Here are some points, each followed by its number:
[41 10 0 9 -8 -34 -26 -3 16 0 39 -8 -27 -34 0 56 63 -27 4 -5 5 -29 -7 49 -3 16 34 27 0 -11 4 50] 0
[19 -3 38 10 -35 2 -75 -18 54 14 46 1 38 38 -42 93 25 36 29 5 29 60 -59 22 9 52 26 -9 25 -1 -19 63] 1
[30 16 -78 -46 19 -77 9 -11 -4 -13 5 32 -2 -2 12 3 48 5 -18 38 7 -29 10 0 -18 -13 54 -14 -16 -6 -10 14] 2
[-24 13 -39 0 19 15 52 17 31 5 -26 -31 -53 -69 11 -127 33 -21 -29 1 -46 -49 19 -4 -31 -36 11 25 -38 2 55 -14] 3
[16 7 -31 -3 24 -13 80 -3 -14 0 -37 -45 -42 -35 26 -110 -15 -40 -77 15 -53 -43 65 8 -16 -21 -37 59 -57 9 27 -43] 4
[26 -2 -3 -3 -21 -43 -3 8 47 20 27 -6 4 -45 27 10 30 -23 -39 6 -10 -19 14 -39 -10 43 58 9 3 15 -9 76] 5
[15 -3 16 28 21 7 38 -22 15 -12 5 -28 -24 -46 -34 -40 15 -9 -20 -11 -33 -26 48 -16 9 -24 -25 -11 -4 50 23 11] 6
[-59 35 -23 -70 -12 116 62 -3 -38 -26 -2 46 -3 62 -5 68 -119 7 80 36 26 60 3 -54 29 -29 -84 -100 27 -40 -72 -127] 7
[-13 32 -34 7 35 -15 71 -1 -2 42 -43 -33 -2 -39 3 -97 -3 -12 -56 5 -39 -50 69 -46 -17 -36 20 39 -24 27 46 -22] 8
[0 -27 31 38 -13 -4 -34 16 -8 23 24 3 27 14 -40 51 4 -3 24 11 17 -43 -41 -3 22 11 48 12 -8 -18 -33 39] 9
[50 -30 7 2 -10 -36 -112 9 20 7 82 15 -31 -2 -15 73 39 3 -12 2 59 24 -50 34 -39 61 47 34 12 -30 -4 120] 10
[-11 -9 -28 -32 -23 5 -6 -2 -16 -7 -34 -12 1 0 39 -51 22 -5 -22 16 13 -29 22 -5 -27 -9 -19 28 10 11 -7 8] 11
[-3 40 38 29 -4 106 74 -30 22 -28 -45 32 60 54 -46 -14 -115 20 -38 -78 5 50 7 -65 49 9 -100 -48 -24 8 -31 -127] 12
Which two points above are nearest to each new point by angle, seen from the average point of the numbered points? Their numbers follow each, nearest first.
[-2 18 39 -8 13 69 43 19 -9 -7 -23 34 23 41 13 21 -107 10 -3 27 4 33 22 -37 5 -41 -45 -28 -3 -27 -44 -94] 7 12
[-48 36 -2 -65 -22 99 38 48 -31 -22 -23 -20 9 55 -10 36 -108 24 70 0 10 32 21 -28 38 -83 -62 -85 20 -24 -58 -127] 7 12
[-41 5 -45 -4 18 18 48 1 -9 -4 -81 -10 14 -30 18 -127 0 -34 -69 -16 -22 -36 22 -22 17 -47 49 68 -11 18 52 -4] 8 3
[6 11 -36 -2 -8 -1 -16 -15 -11 -33 22 11 -27 47 -30 1 6 3 33 22 36 20 -26 11 4 29 40 -18 45 -29 7 13] 1 10
[-9 14 -14 7 12 -22 15 -7 10 -22 -1 11 -42 -34 33 -56 26 -25 -20 9 17 -14 51 -18 -20 -34 38 34 -21 -16 43 -16] 3 8
[17 13 2 -72 -25 114 48 50 -67 -4 -9 -1 23 78 26 34 -74 35 75 4 -43 24 31 40 19 -61 -112 -70 -9 -46 -30 -93] 7 12
[-7 -32 -48 -21 11 -46 -44 -10 20 17 -35 -11 -23 -51 37 -39 -4 -32 -25 26 -71 -20 10 -1 -12 -23 3 43 0 -9 8 8] 3 4
[5 29 29 23 -9 71 71 -7 -7 -33 -48 16 37 57 12 19 -114 5 37 -23 27 55 28 -47 54 -18 -69 -49 -58 -35 8 -127] 12 7
[29 -35 -29 -14 -17 -49 -27 -31 10 60 -7 -27 -7 -5 1 -25 8 13 -12 -30 42 11 -36 3 -22 0 50 -10 24 -25 32 40] 10 1
[27 25 76 18 -3 15 -50 -23 9 -1 31 22 12 24 -8 100 -35 7 -22 20 47 31 -24 0 41 42 7 -4 23 -1 -8 15] 1 9
[-11 -42 -36 5 -16 -24 -26 18 2 -22 5 -23 -15 -16 8 -22 9 10 -5 16 -10 16 -8 32 0 -7 63 -10 -15 0 -23 45] 10 2
[41 8 28 19 -2 36 -52 27 -24 3 37 51 17 35 -8 81 12 11 43 32 53 13 -28 5 39 -8 -4 -56 45 -9 -57 -19] 1 9
[-10 -10 34 25 -21 40 -35 11 13 -6 30 36 43 38 -11 120 8 12 45 12 34 15 -24 -15 5 -12 -20 -18 -5 -34 -32 57] 1 9
[41 -28 58 7 -13 40 -15 -15 -2 -4 8 49 41 10 3 35 -26 10 2 14 26 35 -17 -11 10 28 -12 -18 21 9 -49 -18] 1 7
[21 26 1 -2 3 56 62 3 -24 -54 -36 25 35 16 -21 30 -53 25 75 -20 -4 28 -31 3 41 -46 -86 -38 11 -8 -25 -67] 7 12
[-30 16 6 34 5 -47 16 -38 -13 14 -45 6 0 -38 47 -82 35 -30 -19 -11 -45 -40 18 19 -19 49 -18 89 -15 -7 41 -2] 4 3
[-8 -14 77 23 5 48 -64 3 0 -5 29 55 40 20 -38 127 2 1 21 -12 48 61 -71 4 4 47 28 -59 51 -16 -24 21] 1 9
[12 27 -32 3 36 -13 11 19 19 5 -2 4 -48 -26 5 -81 34 0 -3 -20 -21 -20 17 34 -6 -8 13 34 5 31 6 3] 3 4
[-71 21 -10 -69 -11 91 68 13 -38 -47 -41 40 21 48 29 37 -102 73 90 24 34 47 10 -20 -14 -36 -35 -116 2 -9 -29 -119] 7 12
[10 -23 -46 -32 2 -34 -13 15 15 16 57 -15 16 -9 -36 -15 11 25 6 25 -32 -10 22 -31 34 4 -4 19 25 55 9 48] 5 2
[-4 24 -20 -48 -36 119 98 51 -38 -19 -30 11 -2 81 -50 43 -107 47 67 8 50 31 9 -48 39 -118 -71 -126 5 -44 -39 -87] 7 12
[-10 -9 -7 -2 -13 62 -18 22 3 -1 40 32 -17 -8 -7 52 15 19 -12 49 -9 11 -5 26 33 1 -42 28 11 -12 -23 39] 1 10
[-7 27 -2 -23 -23 69 56 16 -9 -33 -5 -35 63 56 10 40 -41 -16 13 5 -4 29 -3 -9 2 -27 -13 -33 -28 -7 -3 -62] 7 12
[23 -48 -4 -7 -11 -39 -41 3 -12 -6 83 22 32 -16 -4 18 17 -11 8 21 -18 -5 34 32 -12 24 28 29 -13 -27 3 43] 10 0
[-2 -2 20 -29 -54 9 -98 4 -16 -14 34 11 3 76 -24 127 36 38 69 -35 16 61 -17 -1 22 15 8 -63 31 -50 -33 58] 1 10
[1 -4 -15 35 -27 4 6 -33 45 -10 -4 4 -4 20 19 42 51 -18 -25 24 -3 5 -19 -42 -21 -33 11 10 -26 12 -6 0] 1 0
[36 1 -10 21 18 3 -21 40 15 0 25 -20 -2 -37 3 34 54 17 -2 22 56 -22 -8 30 -53 23 45 -14 5 1 28 99] 10 0
